Z: rows in several groups, each row roughly a mix of its group's directions:
Z (83 x 11):
[[-16 -32  18 -23  10  38 -11  22 -17  30  17]
 [  0 -31   4  14 -27  28 -43   7 -16  19  21]
 [  4 -34  27   8 -38  13 -30  13  26  16  13]
 [-25 -37   6  33   4  14 -10  15 -36  24  13]
 [-22  33 -38   1  40   2  29  -7  -7  -8  -8]
 [-44 -32 -28  22  -5  -2   0  -2   7 -20  31]
 [ 20  22   8 -24 -25 -45  20   9  27  -1 -18]
 [-33 -18 -17  26  29   8 -10  -2 -42 -16  19]
 [ 41  -8 -11 -25 -13   2  -5  -9   7 -53  -4]
 [ 30  40   1 -33  -4 -27   8  -8  -5 -30 -19]
 [ -1 -43   6 -18   4  30 -36  10 -26  23  -5]
 [-42  -4 -44  17  35  13  13   4  -7   7   1]
 [ 29  23  24 -19 -15  -4  32   3  22 -35  21]
 [-21  27 -37   7  26  24   7  13 -35 -10  17]
 [-41  11 -23  39  29  -6 -17   5 -18  17  -3]
 [ 16   9  19  -8  23   7  62  16   9   6 -11]
 [ 34  -5  34  -3 -14  10 -47   0   6  19 -21]
 [ -9   2 -38  29 -44  12 -21 -20 -14   5  10]
 [ 13 -19  25  -8 -36 -28 -46  -8   1 -13   4]
 [  7   1  26 -31  16  -4  34 -17  43 -17  14]
 [  0  35 -11  -5  54   2  13   4 -10  19 -28]
 [-14  -3 -16   5  32  37  22  22 -35   9  24]
 [ 37   1  46  -7 -23 -18 -16   5 -31  -3  -5]
 [-30  31 -37   2  28  -8  33  -6  16 -13  -6]
 [ -5  30  -7  15  27 -29  19 -20  28 -37   3]
 [ 12 -47  39  -1 -12  15  -8  10  20  29   5]
 [-46 -15 -32  24  36  12   3  -2  -2  -2  16]
 [-24 -24 -23  19  11  42 -16 -14 -20 -16  25]
 [-31 -26 -24   9  22  28  16  12 -22  11  33]
 [ 16 -28  52  13 -27 -10 -23   3   0   3  19]
 [ 48   2  35 -13 -11 -15  -7 -13   7 -37  -1]
 [-32   5 -57  23  18   4 -11   6 -14  -9  -6]
 [ 48 -11  32 -18 -36   6 -15   7 -16  -9  -2]
 [ 23  12  -9 -15  -6  48   6  -2  19  38 -24]
 [-37 -27 -33  22  10  36  -4  -7   8   1  22]
 [ -6  43 -17  24   5 -28  28  -9  21 -28   4]
 [-32 -33 -11 -11  10  28 -10   9 -11  46  -2]
 [  4  -8  16  -2 -34  25  -9  32 -33  37   7]
 [ 40 -22  40  -4 -18  13  14  16 -29  11   7]
 [-46 -23 -38  19   5   3   5  -4  18 -15  25]
 [-34  30 -31  39  28 -17   2   0  -2 -10   2]
 [ 41  37  19 -24  14  11   3  -3   6  19 -31]
 [ -1  33   6  -4 -17 -27  -2  -2  52 -18 -22]
 [-15   9 -17  -9  -1 -25  20  -2  63  -5   2]
 [-40 -22  -8  20   7 -24   5   1  42  -7  26]
 [-17  -4   9 -33  -1  21  45   8  29  19  23]
 [ 25  16   3 -14 -49  17  23  30  -9  -7  17]
 [ 34  27  32 -20   7 -19 -14 -20  10 -36   3]
 [  0  10  10  -8  43  13 -22   0  36  23 -33]
 [ 28  24  20  -5 -39 -30 -20  -9  14 -20 -20]
 [-39  -4  -5  12  -3  10   9  11  -7  60  -2]
 [  5   0  -2 -13 -10 -35 -23 -12 -47 -33  14]
 [-20 -24   0   7  -2  21 -26  16 -32  47  -6]
 [  5  10  -5  -8  -2  10  19  10  49  45 -22]
 [ -5 -29  17  22   5  28 -31 -11 -34 -15  28]
 [ 45  19  10  -1   8   9  23 -11 -42  10 -24]
 [-10   6  -8  -6  -6  -8  12  23 -44 -35  39]
 [-12 -20 -16  -3   6 -19  52 -10 -31 -13  23]
 [-50   9 -16  16  15   4  22   7   7  41   6]
 [  3 -14  18  -3  27  24 -33   2  32  35 -22]
 [ 27  -7  24 -10  -5 -14 -54 -20  -5   8 -25]
 [-25  14 -24   4  45   8  12  -7  44   9  -1]
 [ 22 -35  29   6 -33  12 -35  -2   4  24  -1]
 [ -2  35 -27   5 -14 -17  43  -6  29 -21   4]
 [ -5 -22 -11  12 -11  28 -17  -4 -57 -18  14]
 [ -5  16  -9   2 -40 -42  17 -15  22 -31  -1]
 [ 43 -15   8 -14 -49  -7  -9 -11  -3   8 -26]
 [ 28  13  14 -17 -15  15   8   1  47  35 -19]
 [  1  32 -28   8   8 -14  23  -4  19 -50  10]
 [ 17  27  12 -11   5 -12  32  -6  29 -45  19]
 [-27  19 -35   2  48   7  17  -4  25   7  -9]
 [-32   5 -18   4  22 -36  10  -7  33 -31  17]
 [-30 -16 -23  24  26  24   4  14 -33  29  -4]
 [ 30  -8  45  -9 -39 -10 -26  15   7  -8   1]
 [ 13  -3 -12 -17 -44  33   9  35 -22   6  13]
 [-24  -7 -13  -4 -23 -23 -17   8 -24 -37  39]
 [ 39  -8  33   1   6  34  -3   9  -5  35 -20]
 [ -9  -7  -8 -18 -35  33  21  31 -10  35  12]
 [ -3 -12  17  -5  39  30  33  23  22  26  -3]
 [-25   1 -32  30  25 -26 -17 -27   4   7 -28]
 [  4  30 -25  -5  35 -17  17 -32 -16  -4 -32]
 [-24  16 -14 -10  -9 -34   8  10  -9 -48  27]
 [  4 -23  22   1  15  35  38  31   6  23  14]]
which group is each row in? (one row of each group first):
[ 14 -21  24  14  -5  44 -16   6 -18  41  -3]
W
[  5  36 -17  10  18  16  38  -7  26  15 -31]
J
[ 37  30  -4   5 -45 -17  19   3   3 -27  -2]
K

[-12  18 -16   1  20  16  51  25 -23 -13  21]
J
[  6  -8  -6   3 -46  18  -8  24 -31  38  -8]
K
[  7 -15  19  16   4  17  -9  17 -53  35 -10]
W
[ 42   0  18 -19 -48  18  -4   4 -11  15 -15]
W
[  6  -2  22 -27 -31  29  27  29  -2  23  24]
K
[-41 -11 -12   6  -6   1  27  20  42  -8  27]
J
[-45 -31 -22   1  29   6  21   7   4   3  30]
J
[ 33  13  -2 -23 -36  14  14  12  -3  32 -32]
W
[ 37 -12  26 -38 -36  17  14  10   4  -5  10]
K
